[[114 122 122 137 123 125 108 134 131 126 100 111 143 137 147 123]
 [119 121 134 136 130 121 114 125 135 121 112 131 138 131 140 131]
 [118 123 122 131 126 128 117 134 130 128 115 118 131 135 134 126]
 [130 131 123 130 123 128 126 126 123 128 121 117 138 130 136 123]
 [123 123 135 137 129 121 116 121 133 121 112 132 142 129 144 130]
 [116 120 130 135 130 123 113 130 135 123 113 128 134 133 137 130]
 [113 119 128 137 127 121 106 130 135 121  99 120 145 137 149 127]
 [130 131 127 134 122 125 121 121 124 125 109 116 150 131 149 122]
 [115 120 128 134 129 125 113 133 134 125 113 125 132 134 135 129]
 [128 130 124 134 122 127 120 124 124 127 107 112 150 133 149 122]
 [128 126 135 131 130 123 126 122 132 123 121 132 131 128 133 131]] yields 131

[[130 127 132 111 120 137 136 133 124]
 [134 142 113 125 107 107 125 127 114]
 [127 122 123 119 120 124 132 128 112]
 [124 122 144 111 119 138 138 133 122]
 [123 118 149 127 115 130 131 121 134]
 [136 135 119 121 122 134 129 126 137]
 [131 134 114 127 110 105 125 125 108]
 [139 144 113 127 133 135 125 129 144]
 [123 136 126 123 126 115 129 140 101]] yields 101

[[146 148 134 125 105 119 134 134 145]
 [111 121 133 135 107 107 137 124 127]
 [118 127 121 137 147 109 130 133 121]
 [139 128 113 124 114 141 112 123 141]
 [128 124 114 118 125 131 112 107 131]
 [142 146 136 118 142 107 136 125 127]
 [144 144 133 127 106 126 132 137 143]
 [133 127 123 118 149 136 117 112 122]
 [146 148 133 126 105 124 132 137 145]
 [111 121 113 132 122 129 115 107 121]] yields 121

[[126 134 141 135 138 127 126 128 131 124 131 129 124 132 131 126]
 [134 132 118 130 132 126 130 130 126 121 131 129 124 123 133 120]
 [126 124 154 125 130 118 116 130 130 122 140 128 127 130 124 133]
 [126 129 144 125 124 130 127 137 129 127 128 128 118 136 126 131]
 [129 129 135 130 126 129 119 130 131 130 126 122 134 126 120 122]
 [128 133 140 127 139 124 116 128 133 126 125 128 131 130 117 129]] yields 129

[[102 128 140 121 128 115 122 140]
 [122 118 137 109 134 139 111 109]
 [119 131 144 118 136 131 137 146]
 [112 130 126 118 123 122 107 121]
 [112 132 129 113 126 128 109 126]] yields 126

[[144 110 118 107 108 109 143 137 109]
 [105 117 129 136 142 135 106 145 153]
 [119 113 124 152 108 127 122 125 116]
 [130 147 145 153 125 103 112 112 130]
 [116 124 127 124 131 146 123 116 115]
 [123 145 132 121 106 102 125 150 129]
 [149 126 154 130 118 104 111 111 111]
 [150 110 140 143 126 133 144 130 130]
 [130 129 107 144 141 150 150 111 136]
 [132 154 149 120 144 126 150 122 153]] yields 153

[[130 128 121 127 118 129 117 126]
 [129 130 135 119 124 129 122 126]
 [126 127 118 121 129 129 136 139]
 [128 120 135 122 128 131 126 124]
 [128 116 136 104 128 126 135 124]
 [128 122 141 125 122 129 121 129]
 [130 105 128 125 124 129 122 130]
 [127 122 133 117 129 122 129 130]
 [127 121 129 130 131 137 114 117]] yields 117

[[116 132 134 115 123 137 120 123 138 106 129 126 122]
 [120 131 132 116 125 137 120 125 138 109 128 125 122]
 [118 131 133 116 124 137 120 124 138 107 129 125 122]
 [113 133 137 116 123 136 120 121 136 105 131 127 123]
 [119 131 132 116 124 137 120 124 138 108 128 125 122]
 [117 132 134 116 124 137 120 124 138 107 129 126 122]
 [114 133 136 116 123 137 120 122 137 105 130 126 123]] yields 123

[[132 118 128 148 146 140 155 134 128 149 143 134]
 [114 118 128 148 146 122 155 134 146 131 143 134]
 [114 136 128 131 146 140 137 134 146 149 125 151]
 [114 118 146 131 146 122 155 134 146 131 125 134]
 [132 118 128 148 128 140 137 134 128 149 125 134]] yields 134
---
[[112 126  99 121 133 131 124]
 [125 144 103 117 141 134 109]
 [143 132 103 116 130 138 117]] ==> 131

[[119 135 114 124 118]
 [120 146 125 126 149]
 [131 142 145 137 133]] ==> 124

[[135 146 120 131 126 132 140]
 [137 145 132 139 118 144 133]
 [147 153 131 144 122 130 129]] ==> 132

[[121 154 136 131 140 156 154]
 [142 112 120 127 112  99 104]
 [140 121 126 129 118 124 117]] ==> 156

[[153 101 114 115 135 142]
 [131 140 120 141 147 104]
 [ 99 145 157 124 137 139]] ==> 135

[[146 101 135 133]
 [136 109 141 154]
 [109 117 144 120]] ==> 135
---
array([146, 140, 157, 132, 138, 137, 148]) Out: 140
array([137, 150, 135, 133, 125, 110, 146]) Out: 135
array([123, 114, 126, 138, 135, 128, 149]) Out: 128
array([142, 123, 132, 128, 135, 130, 106]) Out: 130
array([135, 148, 133, 101, 121]) Out: 133
array([113, 133, 145, 155, 125]) Out: 133
array([114, 131, 134, 101, 121, 130, 110]) Out: 121
---
[[128 128 127 135 124]
 [138 115 129 143 121]
 [143 100 117 151 113]] value 128

[136 111 113 103 107 106 148] value 111

[[100 128 123 128 130 114]
 [128 126 123 118 134 136]] value 128

[[119 149 138 145 143 145]
 [101 155 141 117 117 120]
 [155 141 145 117 135 113]] value 149

[129 105 136 113] value 105

[143 132 151 112] value 132

[[107 118 138 114]
 [113 132  99 120]
 [114 111 151 132]] value 118

[134 108 141 150 124] value 108
---
[[129 153 117 135]
 [140 119 117 141]
 [135 122 128 131]] ==> 129

[[142 134 123 106 139]
 [139 129 122 105 143]
 [128 131 124 114 134]] ==> 142

[[133 123 141 135]
 [116 156 129 123]
 [146 147 136 125]] ==> 133

[[139 154 155 107 155  99]
 [110 128 110 102 143 125]
 [114  99 129 102 102 136]] ==> 139

[[129 142 134 129]
 [133 132 139 130]
 [128 128 150 128]] ==> 129

[[142 123 114 131 147]
 [132 107 139 129 143]
 [131 128 151 128 113]] ==> 142

[[122 128 138 118 150 140 142]
 [133 121 133 125 139 141 134]
 [128 118 119 132 111 121 133]] ==> 122

[[114 133 139 135 150 156 128]
 [128 123 127 129 135 132 124]
 [128 132 134 133 127 114 129]] ==> 114

[[134 113 129 124]
 [131 156 131 119]
 [126 148 133 126]] ==> 134

[[114 103 139 138 129 144 133]
 [117 115 149 134 134 135 123]
 [114 103 139 138 130 145 132]] ==> 114
---
Input: [118 113 153 133]
Output: 153
Input: [145 115 152 119 131 151 110]
Output: 151
Input: [157 102 137 156 139 144]
Output: 139
Input: [139 145 131 131 103]
Output: 131
Input: [130 114 129 100]
Output: 129
Input: [104 142 142 128 126 137]
Output: 126
Input: [135 153 133 105 112 145]
Output: 112
Input: [129 119 153 131]
Output: 153
---
{"in": [105, 136, 124, 123], "out": 124}
{"in": [[142, 114, 101, 131, 130, 146, 116], [121, 126, 114, 132, 126, 119, 135]], "out": 101}
{"in": [[139, 121, 119, 119, 133, 145], [106, 139, 106, 137, 125, 150]], "out": 119}
{"in": [143, 157, 115, 155, 125, 100], "out": 115}
{"in": [130, 142, 120, 112, 104], "out": 120}
{"in": [[128, 142, 135, 129, 130], [103, 126, 131, 127, 120]], "out": 135}
{"in": [[120, 135, 112, 133, 137, 149, 127], [121, 135, 111, 135, 136, 149, 127], [115, 142, 111, 142, 131, 149, 127]], "out": 112}
{"in": [[125, 131, 128, 129, 129, 131, 123], [116, 139, 127, 133, 131, 139, 108], [110, 145, 126, 136, 132, 144, 98]], "out": 128}
{"in": [131, 130, 111, 150], "out": 111}
---
[134 151 129 146 123 134] ⇒ 151
[118 131 121 152] ⇒ 131
[142 150 107 106 138] ⇒ 150
[129 119 100 158] ⇒ 119
[116 150 143 119 128 155] ⇒ 150
[136 156 107 148 119] ⇒ 156
---
Input: [103 102 127 122 143 130 150]
Output: 127

Input: [119 139 140 134 152 128 127]
Output: 134

Input:
[[130 145 112 113 114]
 [129 112 112 133 149]
 [131 101 144 133 140]]
Output: 130

Input: [150 133 113 138 156]
Output: 138

Input: [144 153 134 107 144 111 110]
Output: 134

Input: [119 135 114 135 150 110 111]
Output: 119

Input: [153 118 103 141 155 153 127]
Output: 141

Input: [133 147 109 125 123 140 150]
Output: 133
---
array([[124, 141, 134, 131, 125, 129],
       [125, 149, 141, 129, 127, 124],
       [110, 131, 153, 141, 132, 122]]) ⇒ 153

array([106, 107, 115, 156, 117, 157]) ⇒ 115

array([[112, 122, 154, 136, 132, 107],
       [119, 109, 123, 144, 109, 130]]) ⇒ 123

array([124, 105, 133, 140, 134, 113]) ⇒ 133

array([[129, 110, 152, 130, 127, 119],
       [123, 135, 130, 124, 149, 129],
       [128, 133, 126, 127, 128, 130]]) ⇒ 126

array([150, 134, 153, 109, 117, 108]) ⇒ 153

array([123, 138, 143, 131,  98, 133]) ⇒ 143
---
139  112  103  150  121  110
129  127  121  137  129  122
132  124  117  141  127  119
ans = 121

120  125  141   99
150  137  132  130
130  129  141   99
ans = 141

138  143  127  141  122  128
144  118  156  147  154  130
140  128  126  143  117  110
ans = 122

106  157  101  112
110  157  101  111
105  158  100  111
ans = 101

136  143  124  118  130  153
121  134  141  118  134  129
133  133  114  138  132  125
ans = 130

120  134  143  124  111
147  112  133  132  125
152  121  132  132  122
ans = 124
---
[139 148 124 150 122 140 136] 150, 150

[129 127 113 105 122 121 117] 105, 129

[[139 121 143 141 116]
 [136 116 127 136 154]
 [107 103 103 144 136]] 127, 154

[[137 122 154 124 135 126 123]
 [138 131 134 123 132 109 123]
 [149 127 136 114 120 139 127]] 123, 154

[[155 128 127 136 127]
 [119 136 118 113 131]
 [121 126 127 131 124]] 118, 155

[129 151 127 123 146] 127, 151

[149 121 115 125 135 148 115] 125, 149

[[108 123 117 126 127 127 122]
 [142 116 102 128 139 105 146]
 [123 144 127 145 126 119 117]] 128, 146
